The same turns and mirrors carry the whole set onto itself and the rows of a family onto each other. Which other rows belong to the same family as each row named below? List them in the order they appear above.
These 32 rows form 4 families of 8 rows each.
K_451: [ 1 31 44  9 -4 -5  9 23]
K_788: [ 19  11  15  24  18  -4  26 -16]
K_252: [-22  27 -26   7 -12 -14   7  -5]
K_469: [-26  29 -13  13 -17   4  13   7]
K_269: [ 13  34  12 -13  10 -37  -5 -32]
K_680: [  5  34  19 -19  16 -40 -14 -17]
K_593: [ 17  -6  20  23  13   3  23 -18]
K_219: [ 21   4  47 -21  19  18 -16  -6]
K_863: [-12  -3   8  -2  -4  40  -4  19]
K_237: [-20  28  20 -34 -13 -11 -30  13]
K_508: [ 20   4   0  20  19  15  21 -24]
K_454: [ 22   4   6  25  23   6  17 -19]
K_805: [-10  -2 -20  -5  14  11 -21 -36]
K_956: [-22  28 -23  11 -10  -1  13   6]
K_986: [-7  1 16 -3 -8 49 -3  4]
K_222: [ -3   0 -23 -24  11   9 -17 -33]
K_448: [  6  29   6 -12  15 -44  -5 -14]
K_401: [-17  37   1 -37  -5   1 -32   7]
K_836: [-21  20   5 -38 -12   8 -35   4]
K_466: [ -3  38  36   1 -15  -2   5  26]
K_370: [ -9  27 -22  18 -17 -12   6   7]
K_232: [-7 -3  1  4 -9 43  5  6]
K_569: [ -4  -4  16 -13 -13  45  -9   3]
K_641: [-13   1 -26 -27   9   2 -15 -28]
K_470: [10 33 41 -9 -8 -7 12 25]
K_165: [ 26   2  33 -28  25  -1 -22 -18]
K_950: [ 22   2  44 -26  16   5 -23 -16]
K_737: [  2  -8 -15 -16  21   7 -15 -37]
K_74: [  3  35   4  -1  20 -42   0 -14]
K_381: [13 30 46 13 -3  1  6 18]
K_589: [-23  27  14 -39 -16  -2 -26   9]
K_797: [  9   4  42 -32  23  16 -15 -18]

Same family as K_956: K_451, K_454, K_986, K_222, K_448, K_950, K_589
Same family as K_252: K_788, K_680, K_219, K_836, K_466, K_232, K_737
Same family as K_401: K_269, K_593, K_863, K_805, K_370, K_470, K_797

The same turns and mirrors carry the whole set onto itself and the rows of a family onto each other. Which other rows belong to the same family as each row named below? List them in the order they appear above.
These 15 rows form 5 families of 3 rows each.
K_561: [  9  50 -32  27  12  -7 -14   6   3  21]
K_592: [-53  -8   2  22 -16 -36  -8   9 -12  20]
K_718: [-52 -10  -5  18 -19 -34  -2   5 -26  20]
K_631: [-40  -1  16  15  -8 -39  -2   1 -18  19]
K_347: [-12   6 -28 -39 -11   1   5  20 -17 -17]
K_912: [-43   0  -4  28 -28 -36  -7   6 -29  22]
K_335: [-37  19 -35 -41 -19   3  -4  26  -7  -8]
K_238: [-27  22 -34 -44 -12   5  -2  16   1 -16]
K_13: [ -3  28 -21  25  25  17 -14  17  14  22]
K_899: [  2  34 -33  37   8   7 -20  12  17  14]
K_868: [  4  36 -27  36   6   1 -17   3  17  26]
K_823: [-23  20 -34 -42 -16  -8  -1  18   1 -21]
K_423: [-51  -5  -3  27 -17 -19 -14   5 -36  16]
K_152: [-28  21 -22 -52 -12  -2 -13  23  -2  -2]
K_482: [ -1  51 -28  26   5   0 -21   9  19  22]

Same family as K_347: K_631, K_13
Same family as K_899: K_592, K_823
Same family as K_912: K_335, K_482
Same family as K_238: K_718, K_868

